(in the rows, 128 means zero)
Where one turn sends some rows of the set: a few examples, then the rows asked:
q_730: [ 83 101  91 114 162 142 130 145 122  86 146 114 111 147 138 148 102 159
 124 124 137]
q_226: [ 94 107  86 130 139 149 130 165  73 123 121 118 140 141 119 135 107 146
 131 128 135]
q_125: [ 86  97 138 141 175 112 128 113  93 101 114 102  89 140 178 158 102 148
 136 132  95]
q_391: [102 124 145 145 132 127 147 113 103  93 106 123  74 148 120 149 120 144
 150 141 110]
q_804: [ 98 119 125  93 148 132 117 152 129 153 127 125 143 101 114 100 135 104
 137 125 133]
q_888: [114 113 191 123 121 136 142 112 133 116  86 114 138 132 118 126 136 118
 132 126 108]
q_952: [ 84  91 129  85 154 172 118 145 109 168 118  99 149 129 126 141 111 124
 146 143 132]
q_198: [ 69  93 142 102 168 121  94  88 113  93 102 110 111 129 149 137 100 148
 132 129 108]
q_749: [101 111  89 142 141 139 143 178  79 130 124 113 137 147 125 143 110 149
 133 119 123]
q_402: [106 119 101 121 162 116 137 183 124 123 157 117 136 124 156 121 131 126
 122 110 125]
q_285: [107  87 118 103 141 171 136 161 100 125 110 105 157 130 109 141 110 151
 128 130 146]
q_86: [ 89 101 158 130 136 127 129  95  99 114  84 122  91 134 105 134 109 141
 132 147  96]
q_305: [ 96  87 118 109 144 174 145 150 103 118 110  94 149 147 112 156 103 158
 134 124 143]
q_77: [ 81 107  92 114 148 146 113 170  83 160 136 121 143 138 150 133 109 127
 136 140 122]
q_250: [ 76 102 117  87 147 161 114 114 128 117 115 124 116 128  98 128 106 135
 136 141 146]
q_315: [120 111 153 138 134  96 120 153 131 108 120 114 140 119 135 101 133 127
 109 114  83]
q_45: [ 97 112 142 145 173 103 125 115  84 110 130 106  95 139 181 150 111 128
 142 135  95]
q_405: [106 109 185 132 124 127 137 124 128 130  91 106 141 121 121 105 138 104
 132 120  94]
q_570: [107 113 151 150 134 121 134 103  98 101  96 126  85 142 112 144 113 145
 136 144  99]
q_797: [103 107 163 139 162 111 138 144 121 115 118  87 143 126 193 130 130 114
 136 105  98]
q_424: [ 87 114 103 118 151 136 119 171  85 178 134 116 140 130 139 127 116 113
 143 135 115]
q_482: [ 96 126 139 140 163 109 139 129  90 115 144 106  82 138 181 149 122 120
 153 135 101]
q_727: [ 95  95 141 131 154 116 115 133 139  75 124 100 139 145 175 136 112 149
 116 106  97]
q_729: [102 110 181 121 158 117 133 125 119 125 122  93 146 129 188 132 135 101
 139 115 102]
q_549: [103 123 178 107 156 126 146 132 121 132 128  95 127 124 178 135 147  96
 152 121 111]
q_905: [ 95  89 123  86 154 172 120 163 110 159 129 108 157 127 142 139 111 128
 134 142 132]
q_437: [109 124 184 111 121 145 153 112 131 111  94 113 121 133 119 134 142 118
 148 126 123]
q_40: [ 97 107 152 112 150 100  96 108 108 127 101 124 112 103 107 105 122 124
 124 140  97]

q_729 -> q_888
q_250 -> q_730
q_437 -> q_391
Now these:
q_749 -> q_424
q_727 -> q_315
q_77 -> q_905
q_797 -> q_405

Where one turn sends some rows of the set: a few examples, then the rows asked:
q_789: [145  98 165 107 120 152 157 123 101 179 160 121  99 117 107 124 108 117
  92 147 122 134  78 126  92  83  78 142 109 167 172 140]
q_421: [182 118 184 102 140 155 128 132 103 136 160 117 114 130 135  86 119 124
  94 176 137 136 145 129 122 106 145 125  94 156 153 129]
q_407: [127 104 166 147  96 184  77 116 147 137 167  88 119 104 137 100 102 131
 136 127 129 158  83  78 116 102  93 154 129 164 144 167]
q_659: [163  91 172 138 119 188 114 156 146 134 154 112 126 123 122  98 114 100
 109 163  99 179 101 111  65 108 121 159 109 146 191 147]
q_527: [144 130 150 135  81 181  88 114 115 155 162 115 106 113 148  95  94 153
 144 105 137 141 106  79 103  95  98 128 136 175 143 158]
q_480: [126  99 149 116 125 196 124 101 142 157 122  80 146 114 147  73 120  91
  89 140 129 135 129 129  87  69 107 125 118 138 146 178]
q_766: [131 120 187 117 115 211 124 129 132 118 136  97 152 127  91 105  72 116
  92 174 132 143  99  90 106  86 116 139 109 172 164 182]
q_182: [142 141 177 139 152 153 107  68 104 164 129  78 114 112 146 119  88 136
  97 133 138 136 130 110 126 105 132 132 126 151 144 154]
q_324: [167 115 195 124 102 172  94 133  97 147 170  96 115 122 106 125 116 146
 139 110 110 116 115 122 109  80 107 156 119 126 136 124]
q_190: [144 132 177 132  97 184 133 126 146 122 126 125 160 134 132  68 130 138
  79 150 114 140 136  96 101  94 104 166 152 105 153 157]
q_623: [145 147 176 115  98 196 157 110 119 179 148  92 123 137  88 122 112  91
 100 118 139 174 135 100  97  95 135 148 151 120 158 121]
q_614: [143 133 172 142  99 190 132 124 138 128 137 128 169 133 125  67 120 137
  72 149 123 154 141  81 103 102 104 167 139 113 145 152]
q_346: [146  99 160  94 123 166 154 121 110 183 136 113 114 121 116 134  97 109
 132 117  94 137  92 122 102 101 107 164 147 169 175 157]
q_202: [169 106 173 114 138 125  96  88 111 154 150 109 140 106 147  84 103 106
 105 150 154 168 105 118 104  66  82 152 126 128 145 173]
q_933: [140 125 167 145 100 177 121 127 134 187 139  99 131 101 123 136  58 111
 126 163 152 179 138 105 128 103 117 134 148 171 172 145]
q_436: [143 112 186 125 107 145 140 143 101 169 145 140 121 117 139  86  95 115
 118 161 121  82 129 110 114 116  88 164 138 172 140 165]
q_235: [159 143 197 141 137 156 114  75  90 142 127 102 105 141 134  96  83 143
  74 146 119 145 107 110 102  88 126 124 128 179 141 157]
q_152: [131 107 188 122 118 145 111 136 100 143 162 109 115 127 146 118 131  98
 148 142 175 143  95  73 129  64 116 155 145 154 147 170]
q_31: [159 120 175 112 100 144 123 104  83 163 155 125 123 129 115 102 135 135
  76 137 122 198 105  98 109 100 132 121 140 116 180 155]
q_262: [172 139 203 121  68 168 124 155 116 141 157 126 126 109 114  66 142 112
 130 153 160 135 131  82 110  99 116 140 161 135 152 139]
q_641: [112 117 189 160 113 172 134 137 120 164 115  77 134 111 132 120 134  71
 122 131 131 138 126 114 101  63 137 143 152 173 151 144]
q_265: [143 150 176 106  95 184 157 122 115 176 135  99 121 136  94 128 117  91
 100 130 126 156 134 109  96  80 141 149 155 107 160 120]
q_879: [161 108 173 130 135 165 157 144 156 151 131 123 128 123 135  85 115 122
 108 156 124 115 127 114 128 111  64 155 142 186 163 158]
q_321: [139 121 186 163 130 200 126 133 135 180 155 111  95 132 153 119 100 116
 129 145 115 143 155 109 132 114 114 162 148 113 174 152]
q_991: [166 125 175 106 101 141 128 107 102 163 155 131 105 126 121 100 143 128
  83 141 119 196 103 108 109  90 122 123 147 108 185 153]
q_856: [149 109 175 129 110 193  98 126 118 134 131  82 161 119 102  91  97 119
 117 151 135 119  91  81  91  83 133 137  86 173 135 166]
q_79: [168 141 207 128  73 179 116 140 106 144 162 121 138 108 110  61 144 120
 129 139 154 140 134  80 119 118 118 135 162 146 152 148]
q_163: [139 120 178 158 127 160 136 120 124 183 146  90 114 108 135 103  73  89
 108 172 149 186 121 101 140  94 145 126 112 173 164 154]

q_202 -> q_152
q_933 -> q_766
q_407 -> q_163
Now these:
q_31 -> q_79
q_991 -> q_262
q_659 -> q_421
q_789 -> q_436

